In the data rows, the value 128 means zero.
Two rows play each game, the first against the second. How much does the first row win by? 15 is about a draw, 30 a big win and 0 a big loss. Wins can go round in a circle: one row can beat a second, the second a third and the third the first. Each row has two weighted sums of its numbers, A and B, taken from their middle values. A row wins by its A times the other's B, less its B times the other's A.
[104  69 119  98 164 144 146 163 145 111 114  98 161 131 122 126 120]
[104 145  91 179  95 108 202 154 146 113 129 129 129 158 137 167 149] -> 14
[132 134 126 143  78 136 142 119 169 116 121 178 116 161 155 139 160]
[123 138  87  66 155 146 143 138 188  66 142  73 104 119 186 161 120] -> 9
[130 149 132  93  95 149 146 102 156 108  92 117 112 136 181 142 125]
[171 145 121 117 136 134 172 101 102 131 167 141  98 164 150 155 131] -> 16
[144 127 127 126 134 136  91 133  99 126 115 186 167 185 116  57 125]
[127 162 133 149 123  99 115  83 125 132  89  58 112 123 108 148 105] -> 24
[122 129 145 126 104 116 157 146 165 126 127 123 105 154 178 129 159]
[157 175 155 147 167 111 121 122 127 149 139 141 166 116 170 152 147] -> 3
[147 151 166  70 102 141  99 106 124 119 143 134 161 115 159 162 130]
[165 114 113  67 113 106  84 123 128 127 154 121 151 109 164 141 146] -> 11
[124 127 105 130 102 107 152 169 146 102 183 152  78 114 129 158 160]
[117 131 149 144 121 164 101 172 167 133 153 169 133 167 158  74 100] -> 16
[132  87 167 132 144 172 134 158 118 167 128 136 124 141 147  90 139]
[110 160 125 140  66 120 146 112 125 138 185 116  37 167 121 149 183] -> 14
[ 88 115 127 161 112 173 147 191 181 116 128 139 124 122 146 102 108]
[ 79  96  86 110 131 160 168 184 179  78 129 145 124 140 129 136 134] -> 17
[152 138  71 104 140 124 138  93 132 129 184 153 108 129 127 137 101]
[117 129 117 121 112 113 165 152 138 146  84  87 173 144 131 158 136] -> 18
[172 146 115 152 110  96 127 125  93 112  79 137 180  53  73 128  66]
[ 93 116 105  97 108 137 164 109 149 110 148 100  82 133 141 171 125] -> 18
[136 164 178 115 121 163 124 107 110 202  99 104 167  96 131 112  91]
[133 145 147 115 105 155 162 173 170 108 150 148 111 141 136 137 139] -> 15
[ 74 113 109 134 130 128 151 142 108 124 111 111 130 132 143 109  79]
[139 111 151 127 160 116  78 125 108 145 145 145 177 104 112  50 130] -> 17
[139 117 160 115 168 105  98 131 142 130 111 136 196 139 143 112 154]
[144 159  91 104 145 109 144 148 177 119 131 122 120 105 135 189 122] -> 16
[153  89  83  75 114 147 132 147 172  85 143 110 107  90 137 159 124]
[134 108 135 124 132 176 101 169 141 129 141 169 127 151 147  93  97] -> 18
[156 134 143 146 156 121  95 108 106 110 107  48 151 111 133 154 126]
[108 139 117 135 124  97 127 133  92 141 100 128 168 120 135 143 128] -> 16
[101  95 145 151 146 154 113 148 123 134 155  85 118 154 127 122 107]
[103 106 109 103 122 100 125 156 157 172  94 134 160 112 128 105 171] -> 12
[ 99 178  99  90 114 134 149 104 138 100 123  90  89 115 120 127  91]
[166 155 121 113 134 112 151  92 134  97 176  70  71 146  96 178 137] -> 15
[124 109  67 107 108 112 184 108  79 115 159 137  86 129  92 168 151]
[185 143 118 119 112  95 108 104 169 191 146 119 153 147 140 148 145] -> 5
[151 109 187 129 129 142  62 108  85 118 111 119 169  92 110  99  60]
[180 136 149 116 113 172 108 175 125 149 160 156 137 122 162 118 155] -> 15
[ 54 139 102  90 107 112 151 140 142  92  94 122 121 134 165 131 135]
[ 94  93 119 122 145 122 139 205 134  98  98 126 149  75  91 115  85] -> 14
[169 129 124 127 156 147 121  99 144 151 115 148 145 137 119 128 202]
[ 89 126 121 169 130 107 162 162  69 147  89 123 147 102  85 113 116] -> 14
[ 96 124 168 162 134 117  83 131  73 150  83 126 190 108 116  69 135]
[161 148 143  93 117  98  97 115 104 166 130 139 151 118 138 108 155] -> 21
[131  86 161  68 143 148  86 125 173 146 135 117 167 128 121  88 144]
[141 146 102 104 149 103 112  85 111  58 120  77 119  81 114 199  88] -> 10
[149 141 120  87  64 110 115  87  97 101 163  75  97  75  83 185 146]
[179 157 110  83  94 166 139  81 131 115 161 153  85 153 151 160 125] -> 22
[119  88 119 131 134 135 100 152 120 135 156 148 131 158 149 120 161]
[137 171  73 159 138  75 163  72  86 143  37 115 135  93  81 154 113] -> 16
[179 112 138  73 168 147 126  88 183 172 147 149 103 131 131 155 161]
[177 127 124  64 144 162 104 117 170  97 129 132 185 114 140 148 128] -> 19
[ 81 106 130  85 128 148 118 110 183 121 198 121  81 157 155 109 177]
[116 139 113  99 187  88 136 129  61 118  93  81 150  78  94 132 144] -> 15
[ 95  92 108 107 207 134 109 130 165 140 133 154 137 152 173  88 146]
[ 59 108 139 136 153 117 165 186 159  70 137 124 127 122 116 127 117] -> 15
[ 77  88 148 122 116 127 102 141  93 174 131 171 127 158 165  77 144]
[156  65 128 133 133 180 116 147 171 121 172 189  91 142 111 116 149] -> 19
[119  55 157  86 169 181  27 138 146 127 151 113 165 123 123  79 125]
[123 109 123 111 163 144 130 173 123  79 104  80 149  85 131 137  61] -> 15
[103 135  73 121 101  91 168 125 163 115  60  96 109  84 134 145 145]
[180 157 121 151 125  81 144  93  82 173 136  91 123 152  64 166 147] -> 13
[ 82  90  60 140 143  88 172 142 155 139 145 137  92  98  98 147  71]
[145 142 165 180 117  92 102 215 117 102 111 116 115 121 104 127 127] -> 7
[124 103 152 143 192 152  85 148 127 166  91  86 135 152 108 102 152]
[ 98 122 153 152 104 126 111  82  94 131  98 122 123 162 116 138 187] -> 1
[126 121 123  93 146 115 125 124 136 125 172 121  88 163 147  97 129]
[ 93 147  96 146 116  93 170 105  94 133  78  62 110 108 106 204 166] -> 15
[144 145 167 131 104 123  91 166  72 138 104 113 135 133 114 130 134]
[172 133 112 146  80 107 152 112  85 155 165 166  95 173  88 169 112] -> 16
[ 99 140 144 136 148 137 120 169  76 112  46  63 179  98 149  92 150]
[132 112  91 134 149 146 119 157 132 111  93 159 147  83 130 125 123] -> 20
[161 139 110 136 111 116 139 120 170 162 144 150 127 160 133 129 128]
[134 130 102 141 116  71 152 142 187 168 183 143  55 204 136 144 133] -> 11
[138 154 100 123 162 117 150 135 105 143  60  61 186  81 136 163 110]
[ 94 108 122 146 161 108 120 180 100 152  91 186 184 133 107  91 127] -> 10
[118 162 192 128 145 127 117 120 113 153  95 108 148 151 149  87 141]
[ 88 161  77 136  75 135 150  74 134 138  83  60 142 125 128 165  87] -> 12
[135 111  84 134 123 116 146 192 144 119  78 114 138 107 158 170 135]
[142 146 214 141 105 145  92 154  98 149 111  92 153 143 160 128 186] -> 17
[155 109 206 124 119 153  57 144 104  96 169 106 157 145 173 122 149]
[ 98 112 114 145 126 171 131  96 179 124 122 147 137 159 130 115  98] -> 24
[114 110 110 170 135 127 128 168 139 131 111 104 170  95 123 165 170]
[ 84  76  91 149 114 115 137 174 110 158  99 157 136 127 157 118 154] -> 16
[100 156 149 138 151 132 120  81  91 140 106 106 142 115 120  99 105]
[114 142 157  47 103 130 133  96 104 128  95 142 132 133 156 100  94] -> 3
[ 84  75 116 149 143 144  92 177  91 103  93 116 173 106 118 119 127]
[123 128 119 113 141 114 118 149 140 136 109 114 128 119  99 126 117] -> 21
[131 145 104 103 108 111 121 108  74 130  99  72 153 100 125 148 121]
[174 101 188  99 146 181  86 132 120 121 165  82 147 163 133 123 153] -> 18
[129 130 130 139  54 142 140 119 180 112 178 129  74 124 195 170  94]
[179 117 159  97 159 126  81  94  88 139 122 155 156 116 107 126  95] -> 7
[133 164  84 157  88  52 198 106 167  84 117 125 103 111  70 161 107]
[164 160  97 107 147 133 164  78  80 135 154 148 105 120 136 128 110] -> 14
[142 110 117  94 147 119 115 133 166 143 145 150 108 152 116 134 169]
[ 35 104 145 141 134  95 146 172 167 138 129 179 134 159 132 106 125] -> 14
[116 141 123 181 126 138 170 146 147 148  95 158  94 147 144 129 174]
[112 133 122 163 126 148 119 161 106 138 113 134 173  21 138 104  94] -> 18
[128  78 164 114 133 166  86 169 139 105 157 181 176 133 144  80  83]
[149 173 149  78  45  88 112 100 102 108 131  57 128  99  91 189 131] -> 4
[ 83 131 162 109 176 156 116 160 133 118  68  71 194  77 170  91 140]
[153 122 143  96 144 170  87 132 124 101 212 152 106 159 153 122 230] -> 17
[145 126 100 124 111 127 143 145 169 106 120 151 147  54 115 153 141]
[115 116 148 184 171 134  79 154 102 155  98  74 185  79  98  88 137] -> 7
[154 151  86 144  61 141 152 176 100 118 112 134 106 131 152 162  77]
[141 173  99  79 107 103 191  66 113 152 110 127 115 136 103 121  74] -> 22
[198 128 118 153 158 114 139 110 120 132  98 167 125 107 123 114 109]
[146 120 129 123  80  66 158 112 150 115 132  72 101 100 156 183 121] -> 21
[129 122  87 197 156 130 128 144 151 181 131 152 133 142 108 107  91]
[125  94 147  91 126 131 134 121 116 156  96 127 158 116 135  96 165] -> 12
[111 163 161 161 166 163 123 164 180 150  98 146 138 146 142 113 120]
[165 138 144 105 132  97  94 125 107 121 118 130 136 149 104 140 150] -> 21
[144 146 162 115 116 128 112  97 115 120 127 102 141 170 159 138 136]
[149 155  97 110 140 122 175  82 108 111 135 139  88 145 136 152 114] -> 19
[120 131 110 159 140 148 164 186 178  91 112 103 115 124 145 135 133]
[156 101 149 122 141 117  94 150 133 129 113 148 178 139  81 103 168] -> 15
[160 186 183 109 104 127 106  96  98 123 117  78 109 109 110 143 133]
[106  69 128 111 199 150  82 140 130 102 132  89 136 115 125 101 139] -> 11
[117 105  98 107 128 125  99 108 124 109 161 102 128 101 101 161  78]
[134 123 118 141 139  40 115 153 113 106 104  57 109 136 124 120 129] -> 13
[108 161  85 192 112  93 156 106 127 115 135 126  88 157 114 167  73]
[ 57 120 153 129 136 138 146 174 131 125 134 151 112 153 166 113 161] -> 12
[110 104  93 117 156 138 160 144  87 117  67 149 164 104 119  94 102]
[122 168 137 169 136 144 160  76 165  92 178 122  45 166 122 172 130] -> 28
[165 109 131 128 118 155 115 185 170 121 151 164 138 137  52 116 109]
[123 132  84 112 124 133 165 131 163 105 127  96 129 139 166 182 131] -> 21
[ 99  99 128 140 141 131 155 157  90 129  97 112 140 130 146 113 101]
[156 202 114 134 104  98 148 122 137 100  44  65 132  73 151 180 118] -> 10
[123 117 166  91 148 115 100 152 137 126 122 126 139 138 130 113 170]
[ 85 167  78 176 105  57 233 101 106 145  76 111  84 104  87 163  85] -> 13
[129 156  58 133  88  88 228 119 146 120 123 128  93 121 112 160 117]
[ 73 110 157 157 185 139 113 165 130 160 149 130 133 152 140 108 193] -> 16
[121  98 131  48 163 146  92 115 118 126 100 121 112 128 124 103 155]
[130 164 133 160 107 120 166 162 180 172 108 157 113 161 164 111  93] -> 16
[140 132 149 224 171 145  69 143 121 145 140 149 177 120 163 100 177]
[161 164 150 160 186  94 123  96 158 149 179 178  84 187 131 122 197] -> 20
[120 121 187  99 163 158 114 114  98 139 132 134 120 133 125 103 153]
[159 135  91  57 108  79 139  94 143 102 135 122 122 120 121 168 148] -> 14
[131 116 159  90 163 171  71 126 147 140 147 209 124 153 114  87 172]
[113  87 103 118 135 159 113 136 167 103 200 170 103 147 139  87  78] -> 7
[ 46  96  95 188  91 126 186 130 133 151 132 144  84 131  94 130 141]
[198 159 115  72  74 146 135  84 137  82 177 153 100 137 118 158 118] -> 7
[140 121 217 111 125 137  88 154 136 107 120  90 154 124 135  93 110]
[106 134  99  81 130 118 118 132 119 146 128 141  86 129 107 123 138] -> 10
[102 125 130 135 123 181 136 103 183 130 114 122 107 146 135 152 115]
[ 90 123  78 138  90 120 132 131 167  92 114 149 134 120 146 158 116] -> 14
[117 154 132 174 138  95 161 189 139 180  90 191 105 129 227  74 139]
[135 167  93 100 109 147 127 109 165 110 130 118 158 191 184 152 140] -> 20
[146 127 141 141 120 138  99 128 114 172 124 169 159 123 120  70  62]
[150 119 106 174 167 141 103 128 128  99 153 123 123 145 122 164 105] -> 14
[111 105 101 122 168 119 151 193 150 165 132 183 129 176 127  95 151]
[106 136  85 156  99 103 140 103 113 138 131 147 112 165 119 157 166] -> 13
[109 121  93 161 129  84 177 124 163 143 139 166  74 148  86 130 137]
[211 162 149  94 173 149  91 118 114 109 122 102 129  87  97 128  93] -> 21
[158 104 163 140 192 191  56 131 125 137 141 127 178 132 145 100  91]
[158 115 165 167 131 147 119 118 153 162 148 103 130 160 125 115 155] -> 13
[ 95 103 117  81 159 144 152 153 161 142 134 149 131  75 104 129 114]
[ 88 133 176 145 128 145  96 109 123 106 160  56  89 103 135 141 100] -> 15
[117  96 159 130 128 146  78 161 144 127 113 114 145 137 152  96 150]
[171 152 127 127 123 131 132 150 176 106 202 112 129 129 159 179 143] -> 14
[146 147 112 166  83 113 153 183 145 135 114 147 135 131 137 150 134]
[111 111 112 137 141  91 130 144 103  98  93  99 137  67  97 144 138] -> 9
[ 41 145  92 150  73  95 192  93 167 124 148 124  73 145  74 176 138]
[131  80 127 115  98 131 110 180 154 128 177 176 105 137 125  99 124] -> 15
[111 102 103 103 187 140 120 149  71  95  87 124 133 100 108 101  95]
[153 198  99 136 120  75 175  73  77 157 129 100 114 101 113 164  92] -> 21
[149 168 147 156 109 106 150 108 152 125 118  65 132 123 122 173 131]
[ 68 121 163 169 132 116 143 189 125 144 112 114 126 160 103  99 111] -> 13
[ 99 146 105 170 118 118 145  95 151 121 124  66 128  88 130 163 102]
[123 179  76 161 112  99 169 135  79 171  56 144 143  94 102 110  67] -> 13
[160 141  89 130  77 118 155 145 152  94 165 145 101 157 120 175 110]
[112 105 120 105 121 170 111 187 166 117 145 148 132 150 170 126 133] -> 17
[132 136  79 121 159  86 137  68 116 204  95 122 179 134  93 101 104]
[160 159 179 179 147 143  93 153 140 148 108 131 144 170 141 117 161] -> 15
[123 135 201  96 163 147 104 117 106 155 162 118 103 158 145  73 164]
[112 177  94  89 111 117 175 119 137  81  94  95 119  94 146 143  75] -> 12
[176 112 151  79 167 131 143 108  98 114 116 146 123 125 117 114 123]
[160 119 126  73  98 101  96 128 139 110 168 147 108 169 145  87  92] -> 8
[156 106 150  96  97 145 105 123 114 107 128 102 146  87 107 120  75]
[136  72 138 117 140 142 120 184 166  92 135 150 177 114  88 115  91] -> 14
[146 124 129 161 129  96  75 105  97 155 161 155 163 171 106 121 134]
[148 153 134 133 108 135 111 104 111 132 147  87 122 113 127 152 119] -> 20
[ 87  86  62  99 167 137 142 156 105 109  96 115 146  98 128 115 100]
[140 128 100 172 156 109 161 134  93 104 158 120  72 133 107 176 139] -> 21
[132  79 151  41 189 143  97 116 137 108 117 101 152 187 137 111 182]
[157 204 125  88  96 116 162 120 121 116  82  85 134 105 168 165  94] -> 4
[120 139 186 121 155 128 157 139 125 140 142 141  90 192 148 122 186]
[126  94 132 143 108 137 151 159 159 149 157 207 132 199 138 127 171] -> 12
[117 190 147 160  88  93 174 108 181 121 123  71  58 154 160 177 139]
[158 128 107 171  87  93 133 121 164 121 126 150 106 116  83 150 142] -> 8
[184 155 152 192 124 152  72 135 146  99 151 131 168  99  97 137  84]
[183 181  91 139  94  62 202  91  89 127 112 107  85 115  66 188  94] -> 20
[ 69 117 137 174 113 114 123 155 118 119  88 139 172 114 115  79  57]
[175 106 154  81 153 154  88 131 146 142 214 146 106 167 161 101 147] -> 12
[ 77 103 148 121 167 152 104 127 111 133  49 104 186  78 127  63 106]
[149 119 142 103 169 185 122 161 129 109 140 158 114 120 139 102 103] -> 17
[130  73 179 148 118 124 104 115 151 171 164 158 127 162  88  89 105]
[153 104 165 133  56 160 116 180 134 107 135 160 139 127 164  91 135] -> 14
[ 96 132 108 159 113 125 168 101  87 122  84 150 135 111  88  90  56]
[150 123 180  95 127 151  97 126 106 129 144 154 114 134 176  79 117] -> 5
[140 152 121 105 146  99 133  90 102 159 117 110 127 125  78 117 154]
[121 125  99 138 111 105 131  80  61 117  66  43 131  75 119 171 155] -> 11
[117 105 189 161 120 112  74 130 107 172  83 114 191  95 146  80 112]
[129  93 123  67 183 174  82 134 103 110  76 137 194  59 146  62  98] -> 17
[136 136 106 135  70 152 120 126 135 143 103 124 137  98 169 132 105]
[149 138 141  82  93 154 143 109 162  87 140 112 128 164 144 175 143] -> 20
[134 202 145 148 121 105 122  83 124 171 164 102  67 174 136 147 172]
[162 116 121 124 130 151  81 114 116  92 151 155 114 104 102 155  57] -> 11
[ 88 133  57 158 121 116 192 137 195 134 150 172  84 164 172 158 166]
[ 70  68 116 111 121 140 103 183 142  82 113 156 130 129 156  97 113] -> 16
[171 170 137 102  78 122 136 100 123 107 124  64 146 110 162 189 141]
[123 150 188 156 117 130 155 135 140 134 162 112  79 193 129 128 121] -> 19
[132 111 145 102 140 143  77 116 122 110 114 115 138  94 137 132 128]
[133 128 110 134 105 105 185 126 171  88 167 118  53 138 114 195 122] -> 17
